(in the rows, 128 means zero)
One turn or mirror swaps these rows in pairs. Which row does each one swap with?
K_376: [121 150 159 129 111 169 118 158 162 162 135 120 147 159 101 160 130 108]
K_126: [100 125 115 129 116 154 152  98 153 133 134 141 167 163 116 173 102 139]
K_642: [130 118 122 101 162 115  95 109 134 130 150 108 113 120 148 119 117 170]
K_852: [161 107 120 115  96 137 131 128 150 126 158 152 120  88 145 112 122 100]
K_143: [116 121 113 103 161 118  85 105 134 127 142 106 116 130 142 120 120 171]
K_674: [124 103  97 146 130 130 106 179 133 134  92 132 136 105 124 136 143 103]
K_867: [113 125 105 123 112 173 155 105 152 131 133 143 168 156 108 167 113 134]
K_897: [135 103  87 150 149 140 106 166 141 144 124 152 132 117 143 129 167 119]
K_288: [113 125 118 131 114 171 161 108 154 136 125 139 164 163 114 173 116 127]
K_393: [100 120 159  97 119  98 111 127 175 145 100 127 153 132 119 113 104 100]
K_163: [118 121 114 110 161 110  94 105 130 118 146 100 123 122 141 115 127 172]
K_563: [124 123 130 149 130 139 142 163  79 130 150 131 146 141 115 148 158 100]
K_192: [ 93 137 149  94 114  98 160 134 146 161 140 130 174 110 128 146 151 139]
K_260: [116 155 118 170 128 107 117 123 119 157 121  84  95 104 108 125 110  95]
K_114: [133 145 161 134 118 164 117 167 150 158 131 123 134 162 102 160 125 100]
K_102: [106 151 115 167 129 118 121 127 108 165 136  98  96 110  94 143 117  93]
K_504: [111 107 118 157 121 137 130 103 162 111 156 101 164 137 180 125 115 131]
K_538: [124 143 124 147 123 112 116 123 116 180 136  90  97  89  97 139 102 109]
K_37: [ 88 133 165  81 106 106 115 135 159 145 118 113 152 117 112 112 105 119]
K_743: [151 110 132 115  99 145 127 126 156 130 156 137 113  85 159 104 118  97]
K_210: [ 80 116 169  98 117 113 127 129 167 151 111 128 159 146 113 125 101 101]
K_544: [151 121 120 108  93 147 121 131 143 128 151 137 115  78 152  98 112 107]
K_757: [157 100 120 119  90 150 128 136 151 136 140 141 119  84 148 104 116 105]
K_236: [ 88 158 119 150 130 103 131 107  96 154 149 138 180 137 126 148  97 114]
K_612: [107 134 126 154 130 110 129 121 114 164 136  88  91  94  89 125 112 101]
K_655: [103 113 124 167 115 108 122  99 163 129 129  82 155 132 162 115  94 124]
K_346: [122 117 101 148 134 120  95 173 154 143 107 133 125 110 114 120 156 101]
K_452: [135 140 123 133 103 147 143 118 124 190 148  76 123 121 116 166 151 119]
K_129: [120 120 117 106 160 121 105 105 128 129 144 105 112 135 149 109 131 173]
K_715: [118 127 129 150 138 132 148 148  78 123 148 128 163 139 116 151 158 105]
K_306: [119 134 126 152 139 132 153 158  74 132 147 141 159 135 121 144 152 115]
K_497: [118 124 109 106 168 116  97 103 134 133 143 115 108 118 150 113 132 165]
K_983: [153 104 128 123  88 142 127 140 145 130 150 140 116  77 151 105 108 105]
K_663: [ 92 155 122 155 129  99 134 116  94 174 153 136 177 126 125 150 109 116]
K_109: [125 119 137 155 142 133 152 154  77 123 157 124 161 137 117 144 153 116]
K_341: [161 106 111 112  92 155 133 126 143 139 142 133 104  88 146 116 109 106]
K_598: [115 121 124  92 159 103 104 114 123 107 147 111 124 123 149 120 126 167]
K_276: [110 135 163 134 120 160 129 169 163 152 136 121 143 165  95 159 129 117]
K_703: [100 108 119 157 121 124 120 112 155 106 124  78 164 133 163 144  90 127]
K_832: [ 84 144 106 159 121 111 139 114  92 166 152 131 178 130 115 142 109 103]
K_100: [120 127 120 127 113 172 149 103 159 134 140 130 164 164 113 176 112 121]
K_453: [ 82 111 158  88 116 112 123 121 166 145 119 116 149 124 101 110 105 107]

Swapped with K_832: K_276
Swapped with K_867: K_109
Swapped with K_102: K_210
Swapped with K_452: K_192

